[[-90  66 -76  55]
 [ 28 -24  47 -49]]
=>
[[ 28 -90]
 [-24  66]
 [ 47 -76]
 [-49  55]]

[[-34 -98 -27  14 -52  15  11 -59 -27 -15  43   8  77 -33]
 [-82 -10  41  36 -27 -20  53  -5   6  33  75  89  49 -31]]
=>
[[-82 -34]
 [-10 -98]
 [ 41 -27]
 [ 36  14]
 [-27 -52]
 [-20  15]
 [ 53  11]
 [ -5 -59]
 [  6 -27]
 [ 33 -15]
 [ 75  43]
 [ 89   8]
 [ 49  77]
 [-31 -33]]

[[ -31  -10  -32   75   19  -70   -8 -102   43   -7]
 [   0  -73  -98  -30   26   25  -37  -50  -52   45]
 [ -27   26   26   51  -78   65   43   44   50  -80]
 [  55  -82   -4    3   27  -24  -96   23   31  -14]
 [ 113  -40  -51   -7   -9   99  -38  -22  -40  -60]
 [  -2  -77  -10   18   40  -40   -6   27    1  -58]
 [ -13    9  -29  -20   13  -62  107  -29   26   31]
 [  36   44  -68   22   30   -8   87   -4   -8  -36]]
=>
[[  36  -13   -2  113   55  -27    0  -31]
 [  44    9  -77  -40  -82   26  -73  -10]
 [ -68  -29  -10  -51   -4   26  -98  -32]
 [  22  -20   18   -7    3   51  -30   75]
 [  30   13   40   -9   27  -78   26   19]
 [  -8  -62  -40   99  -24   65   25  -70]
 [  87  107   -6  -38  -96   43  -37   -8]
 [  -4  -29   27  -22   23   44  -50 -102]
 [  -8   26    1  -40   31   50  -52   43]
 [ -36   31  -58  -60  -14  -80   45   -7]]

[[ -2  23 -16   0   5]
 [106 -58  60 -51  34]]
=>
[[106  -2]
 [-58  23]
 [ 60 -16]
 [-51   0]
 [ 34   5]]

[[ -14   49    6  -96   46   13    6 -101    2   20    2]
 [   4   20   -9  -44   15  -20  -34  -20   32  -59  112]
 [  13   17  -65   18  -40  -14   15   25  -70  100  -99]]
=>
[[  13    4  -14]
 [  17   20   49]
 [ -65   -9    6]
 [  18  -44  -96]
 [ -40   15   46]
 [ -14  -20   13]
 [  15  -34    6]
 [  25  -20 -101]
 [ -70   32    2]
 [ 100  -59   20]
 [ -99  112    2]]

[[ 47 -45  12 -50]
 [-41 -66   6 -28]
 [-22  55  31  20]
 [ 18  17  82  28]
 [-77 -77  34  27]
 [ 27  73 -56  12]
 [ 67  21 -13  22]
 [ 60 -46 -82 -76]
 [-25  20  64 -43]
 [ 39  -4  33  55]]
=>
[[ 39 -25  60  67  27 -77  18 -22 -41  47]
 [ -4  20 -46  21  73 -77  17  55 -66 -45]
 [ 33  64 -82 -13 -56  34  82  31   6  12]
 [ 55 -43 -76  22  12  27  28  20 -28 -50]]

[[ 18 -41 -78  11 -12 -18]
 [  3 -12 -15  17  -2   9]
 [ 12 -41 -53  40  -7  17]
 [ -1   2  98 -31   9  17]
 [-18  51 -63  15  -1 -25]
 [ 23 -75  21  30  -3  48]
 [  5 -19   8  14   0  18]]
=>
[[  5  23 -18  -1  12   3  18]
 [-19 -75  51   2 -41 -12 -41]
 [  8  21 -63  98 -53 -15 -78]
 [ 14  30  15 -31  40  17  11]
 [  0  -3  -1   9  -7  -2 -12]
 [ 18  48 -25  17  17   9 -18]]
